Rows are one point carried round by a steady rotation, each followed by how many ticks it has turned.
The counts run from 0 to 1389.
[104  88 157  95  92 129 137 140 123 171 125 157 112 143  89 181 142 110
 152 154 123  98 139  79  99 151 146 131 145 167 191  87  97 100 105 110
 157 130  98 155  93]
978
[116 140  99 132 128 171 140 125 119 135 125  87  99 127  87 155 104 143
 115 190 138 144 115 130 117  86 128 165 106 121 160 177  98 165  81 135
  78 166 100 133 170]
328
[117 135 144 175 159 147 137 152 119 140 108  98 118 161  87 121 129 150
 130 167 173 151 122 150 123  89 176 134  95 112 141 116 130 104 110 172
  91 151 120 129 121]
1145
[177 189 142 163 175 116 130 113 128 120 106 116 161 142 123  93 136 112
 129 129 106 141 167 154 137 124 141 114 165 136 124  76 131 104 134 142
 152  94 162 172  95]
1353
[131 119  85 112 126 124 119 133 117 149 133 100  94 128 118 156  93 138
 101 139 146 114 184 119 118 134 161 216 114 118 145 142  61 150 145  92
  78 147 142 111 137]
628
[138 134 147 177 113 166 109 123 125 155 107  86 184 128  99  96 149 134
 116 148 129 168 105  93 139 106 122  52 145 127 171 119 145 127 116 147
 127 159 115 131 163]
744
[129 118 140 150 161 139 120 111 112 128 131 159 127 120 136  71 159  91
 153 131 115 144  97 112 140 123 131  79 126 102  55 142 140 167  90 153
 136 128 172 149 125]
76
[132 169 154 136 106 139 121 117 131 108 119  94 148 168 127 120 157 134
 112 154 102 155 129 123  50 174 127 107  80 134 124 100 139 124 136 171
 173 155 108 133 120]
1001
[143 120 138 167 125 146  85 141 105 156 125  99 117 144 149  98 123  98
 152 156 130 140  74  98  64 104 134  98  84 100 130 112 138 160  76 114
 123 134 117 102 104]
72
[115 168 126  89 134 158 146 149 157 113 153 117 140 145 114 148 152 159
 158 111  79 170 197 138 119 135 144 145 135 114  98  82 141  95 154 168
 151 156 100 150 143]
1021
[143 134  96 113 130 146 132 127 117 161 137 166 129 131 112 134  94 137
 138 119 164 109  84 127 168 133  88 150 141  92 162 123 113  99  76 132
 144 117  72 164  93]
868
[169 140  95 134 130  94  85 132 132 122 153 126 157 147 157  90 118 125
 149  85  97 143 156  82 131 178 106 154 101 126  95 132 102 139 182  90
 161 100 137 101 148]
1107
[113 116 177 142 180 106 122 136 119  96 109 113 165 132 112 125 143 111
 116 141 111 130 146 140 146  89 147 124 140 144  83  96 131 114 174 155
 141 163 149 182 170]
828
[159 102 122 139 128 110  96 141 115 165 118 174 134 131 159 117 120  95
 166  57 120 127 122  78 148 165 117  84 135  92 117 144 117 149 173 108
 140 111 144 117 162]
882
[128 131 109 112 143  75 128 112 131  94 127 140 135 125 159 179 146 134
 140  86 136 116  98 174 119 116 144 125 109 164 105 111 131 144 141 158
 179 146 136 189 114]
702
[134 161 170 129 178 135 105 141 126  86  92 107 180 153 152 110  97 125
 142 144 103 161 159 162 110 134  78 137 131 109  96 117 135 115 151 118
 122 135 140 159 178]
425
[ 85  69 153 122 137 157 124 148 171 157 117 129 145 120  85 166 158 125
 135 133 122 134 160 111 143  99 129 161 111 125 167 108 142  74 160 155
 133 149  90 160 121]
832
[140 112 134 115 144 142 145 122 135 117 130 133 182 147 105  94 124 152
 140 150 127 107 147 102 143 128 105 158 118 142 145 114 123  72 169  93
 133 112  99 183 184]
516
[151 103 113 163 143  85 116 116 123  98 132 132 118 132 167 105 155  88
 149  85 109 145 126 144 108 111 175 103 108 121  66 130 138 178 143 122
 128 120 193 119 156]
301
[171 143 160 122 139 112 108 117 121 105  77  80 147 108 131 150  96  90
 106 145 109  98 100 141  85 103  80 107 135 161 155 110 139 135 105 127
 159 181 134 159 146]
824
[126 135 136 141 171 114 132 108 143 146 132 137 169 115 132 142 158 132
 105  97 162  99 115 134 198 122 114 124 126 123 118 131 119  52 154 149
 149 156 135 201  73]
848
[124 139 143  84 119 120 148 129 131  91 135 114 118 150 156 172 107 163
 180 114 121 104 156 163 122  95 173 168 144 148  98  93  95 115 110 120
 115 181 146 145 160]
718
[163 121 136 133 117 144 153  87 119 126 127 170 129 161 128 123  91 122
 101 143 152 147 151 174  99 187  99 160 113 117 133 139  97  97 130  98
 130  87 151 182 134]
694
[124 122 122 139 131 129 123 141 103 112 147 126  76 141 120 181 120 159
 174 115 127 156 148  96  90 120 177  96 110 138 117  96 121 158  63 149
 130 124 128  73 102]
877
[138 113 112 128 109 125 116 134 110 162 121 104 148 119 130 169 105 105
 109 151 144 102  89 133 124  79 126 132 128 130 219  84 108 115 124  92
 138 126 101 172  92]
453
[172 130  83 136  92 115 111 141 140 129 135 109 106 171  81  99  90 124
 106 112 156 137 116 149 122 127 103 156  63 104 152 174 132 144  69 148
 132 135  92 119 127]
711
[143 115 130 139 145 131 117 127 113 182 115 153 129 161  82 118  96 124
 137 148 138 122 113 110  89 106 122 111 110  97 175  82 120 110 140 132
 163  94  66 152 103]
374
[119 161 125 147 123 161 124 148  97 123 156 103 134 144 110  96 132 150
 127 196 135 141  91  93 111  96 135 129 110 149 169 107  98 156  60 127
 100 119 122  72 112]
664
[100  94 111 108  36 140 137 113 156 148 125 135 122 134 144 153 155 143
 185  91 108 168 148 107 145 164 129 107 117 107 117 156 145 145 109 122
 142 149 114 102 138]
799
[171 124 102 113 140 123 116 136 147 138 142 127 156  85 130  88 188  73
 116  99  89 105 108  82  93 133 127 143 121 141 144 124 145 133 161 125
 170 160 112 158 135]
914
[143 127  76 134 179  70 124 113 116  97 132 135  95 105 150 157 172 117
 131  89 134 125 113 129 154 145 158 152 102 154  67 152 124 164 145 138
 157 148 148 154 126]
703
[ 98  83 152 153 145 164 138 110 130 134 124 163 122 125 126 112 152 142
 177 129 146 174 123 125  84 116 155  98  90  96 105 143 167 150  99 153
 109 140 146  95 157]
988
[154 124 100 157  90 132 110 100  86 133 121 121 107 137 153 140 105 117
 108 129 139 141  82 115  78 164 120  75 117 116 140 143  99 183  86 127
 141 162 124 112 126]
1383
[140 142 127 140 149 158 142  83 127 122 127  89 145 145 122 116 148 169
 127 163  92 163 161 145  89  93 146  97 126  97 103  91 133 141 154 132
 154 151 114 169 185]
618
[165 166 147 109 119 106  80 170 143 121  98  85 157 131 142 140  96 105
 122 113 116 115 124 105  87 154  72 137 116 137 167 115 113 118 143 115
 162 171 108 142 127]
421
[188 153  72 158 148 120 101 140  88 136 122  84 128 100 163 137 105 140
 137  81 164 103  86 122 168 139 105 137 118 129 122 136 112 115 110  97
 117 150 129 111  99]
948
[114 100 156 139 174 111 139 147 160 109 114 149 153  93 141 158 116 114
 142  75 138 135 145 165 213  93 123 160 149 131 134 146 142 113 120 119
  91 121 173 158 116]
1342
[138  99 106 115  97  88 143 139 165 109 140 162  81 122 145 151 146  68
 131  81 138 102 109 152 113 133 153 161 108 149 114 154 130 134  94 144
 124 142 170 158  75]
1295
[ 69 144 169  97 153 149 145 142 145 140 123 186 150 149 115 162 147 177
 179 117 104 155 167 123 155 135 124 140 147 106 135  96 129 122 139 150
 141 102 106 141 103]
271
[151 155 140 118 134 119 132 127 118  88 120 131 149 167 109 108 117 131
 124 117 148 120  69 177 139 128  93 125 104 123 137 149 147 104  80 184
 155 177 115 183 154]
410
[157 155  79 127 144 167 112 122  94 159 130  52 134 106 127 152 122 169
 136 131 116 139 126  85 116 129 129 126 132  98 153 103 105 140 174 106
 131 155  77  96 160]
37
[151 135  96 116 164  79 135 115 110 125 177 162 119 101 127 134 126 116
  96  97 160  86 119  88 128 144 134 167 123 163 130 131  84 128 107 116
 137 120 155 138  53]
770
[150 116 124 111  83 100 117 137 120 126 157 134 144 123 183 108 156  78
 115 102 100  99 112 126  96 170 149 141 124 119  95 116 104 127 172 106
 138 143 170 156 115]
1297
